One turn moves each row of this set onto another row. After a few examples, where does it send each row asked below?
j22: [ -5  27  -4 -15   5  11  -4 -11  -4  19  21  12]
j140: [ -6  16   6  -2  23   2  -1   0 -36  -1  -4   6]
j81: [  3  20  24   9  -4  20 -13  13  -1  -7   3  -4]
j251: [  1  -1 -12   1 -20  17  -2  -6  14  10  16  19]
j282: [ -3  23 -11   3  12  -5  19 -16   1  15  -1  29]
j877: [ -9  12  -4   6  16 -11  16  -5 -17   5  -9  30]
j379: [  0   6  -6   1 -15  29   4  -5  10   2  19 -10]
j690: [  2  17 -13  16   1  21 -11   6 -26 -11  15   1]
j704: [ 10  -9  -5  15  -1 -17  10   1  23  -7 -10  11]
j745: [  8   4  -6 -22  17  13  14   7  13  16  -5  27]
j494: [  4  10   0 -13  30  -5  19  19   7  -1 -15  15]
j951: [  6   7  -6  18   1   5  10  -1  15   6 -15 -28]
j212: [ 11  11  26  11   3  20   3   2   2 -12 -19  -5]
j292: [ 11 -22 -13   6  -4 -11  -3   6   8  -7  10  -4]
j13: [ -2  21   5  -2  22 -11  24 -13   5   9 -20  -1]
j899: [ -7  -1 -14  -1 -16  22   6  -2   5   5  17 -15]
j640: [ 18   9  16   7  -7  15 -23   6  14  11   4   6]
j526: [  4  -1 -17  13  -1   6  15  -5  11   8 -13 -27]
j615: [ 30   6  17  11   1  10  -4  -4  20  -3 -12   5]
j532: [ -3  14 -11   6  12  -8   1  -6 -18  16   4  34]
j311: [ -4  13  -7  24   6   6  12   4  -7  -1 -28 -17]
j157: [ 11  -7   1 -13  13 -15   0 -11   5  11   1  29]
j138: [ 10  19 -11 -17  24  15  -4  17  -7   9   9  19]
j769: [ 12 -24   1   7  -6  -8  -5   8  13  -8   7   3]
j889: [ -7  22  -4 -11  26  12   6  22 -13  13 -15   4]
j118: [ 13  -5  -6  16   6  17  -6   4 -23 -16   1 -13]
j497: [-16  33  -8   7  12  -6  13  -3 -13  15   2  21]
j959: [ 10  -8 -15  12   4  10   3   3 -20 -20   5 -15]

j282 moves to j532
j615 moves to j640
Now find these:
j745 moves to j138
j769 moves to j379
j704 moves to j251
j292 moves to j899
j22 moves to j140

